One turn sends every row of this set to another row. A few are shown first. Where does it send the rows asked after them?
dopo: [-1.91 -0.34 -4.12  3.09 -1.55 -0.36  1.59 -0.44  1.24  1.05  0.17 -3.92]
dape: [-2.41 -0.14 -3.87  2.90 -0.89  0.47  1.31  0.32 -0.04  2.10  1.03 -4.11]
Vuz: [-0.18  1.96 -0.50 -0.11  0.71  2.46  1.93 -1.16  1.46  3.22 -1.27 -1.58]
kufi: [-0.91  2.15 -0.54  0.03 -0.31  2.67  0.67 -2.46  1.65  2.05 -2.03 -1.97]
telas: [ 0.44 -1.00 -2.26  2.35  0.12 -0.69 -1.32 -3.58 -0.30  0.06 -0.44 -0.33]
mulo: [ 0.58 -0.27 -0.47  0.81  0.02  2.51  0.89 -2.22  0.48  3.80 -2.31 -3.07]
ziza: [ 0.90 -0.86 -3.08  3.32 -0.24 -0.75 -0.85 -2.28 -0.10  1.06  0.94  0.55]
Gozis: [ 0.44  0.09  0.29 -0.22  0.18  0.94  2.63 -1.20  0.42  2.68 -2.34 -3.25]
beses: [-1.55 -0.99 -0.35  0.44 -0.21  2.31 -0.04 -2.28  1.37  2.31 -3.14 -1.82]
Laza: [-0.45  0.09  0.19 -0.36 -0.39  1.67  1.27 -2.00 -0.19  2.20 -2.73 -3.93]
Sutom: [-0.94  0.08 -1.03  2.26 -1.07  1.15 -0.47 -1.20 -3.86 -0.11 -0.87 -0.27]
Batu: [ 1.17 -0.05 -1.37  2.47 -0.39 -1.05  2.11 -0.34 -1.60 -0.06 -0.83  1.06]
keseb: [-2.55  0.72 -3.37  1.64 -2.26 -0.54  2.16  0.51 -0.01  1.40  1.35 -2.75]
Mudep: [-3.22 -0.12 -2.78  2.69 -1.54 -0.91  2.11 -0.14  1.71  0.76 -0.24 -1.32]
gon: [-3.03  2.21 -3.30  2.64 -1.13  2.00  1.06 -0.19  0.69  2.06  0.82 -2.25]
pek: [-2.69  0.71 -3.41  1.75 -2.86 -0.30  1.47 -0.15  0.07  0.80  0.90 -2.99]
zapog: [ 1.10  0.45 -0.12  1.35 -0.43  0.21  1.37 -0.60 -2.64  1.16 -0.49  1.25]
nit: [ 0.96 -0.37 -0.62  1.00 -0.08  1.83  1.45 -2.42  1.26  3.57 -2.72 -2.79]
pafed: [-0.53  1.33 -0.37  0.76 -0.59 -1.25 -0.20 -1.95 -2.74 -0.69 -1.29 -2.22]
Desuf: [ 0.76  1.21 -0.34  0.87  0.61 -1.81  1.83 -0.25 -2.48  0.58  0.01 -1.55]
Kel: [ 0.08  0.54 -0.23  1.48 -1.56  0.61  0.11 -2.12 -2.57  0.07 -1.35  0.71]
bepo: [ 1.87 -0.56 -3.51  3.90  0.74 -0.62 -0.36 -1.49 -0.07  0.56 -1.33 -1.94]
Gure: [ 0.88 -0.58 -3.14  3.79  1.34  1.12 -1.08 -0.82 -2.19  1.75 -0.53 -2.69]
tis: [ 0.64 -0.94 -1.86  2.05  1.88  0.08 -0.49 -1.41 -2.12  2.64  1.28 -0.23]
Zisi: [-0.28 -0.87 -0.30  0.38  1.31  1.61  1.70 -0.53  1.40  3.57 -1.96 -1.13]
zekar: [ 0.05 -0.80 -2.89  3.03  0.13  0.65 -1.86 -1.85 -1.68  1.95  1.58 -0.02]
kotu: [-4.37 -0.04 -2.39  2.47 -1.14  0.85  1.09  0.55 -0.41  2.03  0.79 -2.02]
muvun: [-2.08  2.10 -3.62  2.86 -1.39  0.87  1.92 -0.46  2.30  1.28  0.34 -1.61]

pek moves to mulo
Mudep moves to beses
gon moves to Vuz
Now find these:
Batu moves to telas
Laza moves to dape
zapog moves to ziza
bepo moves to pafed

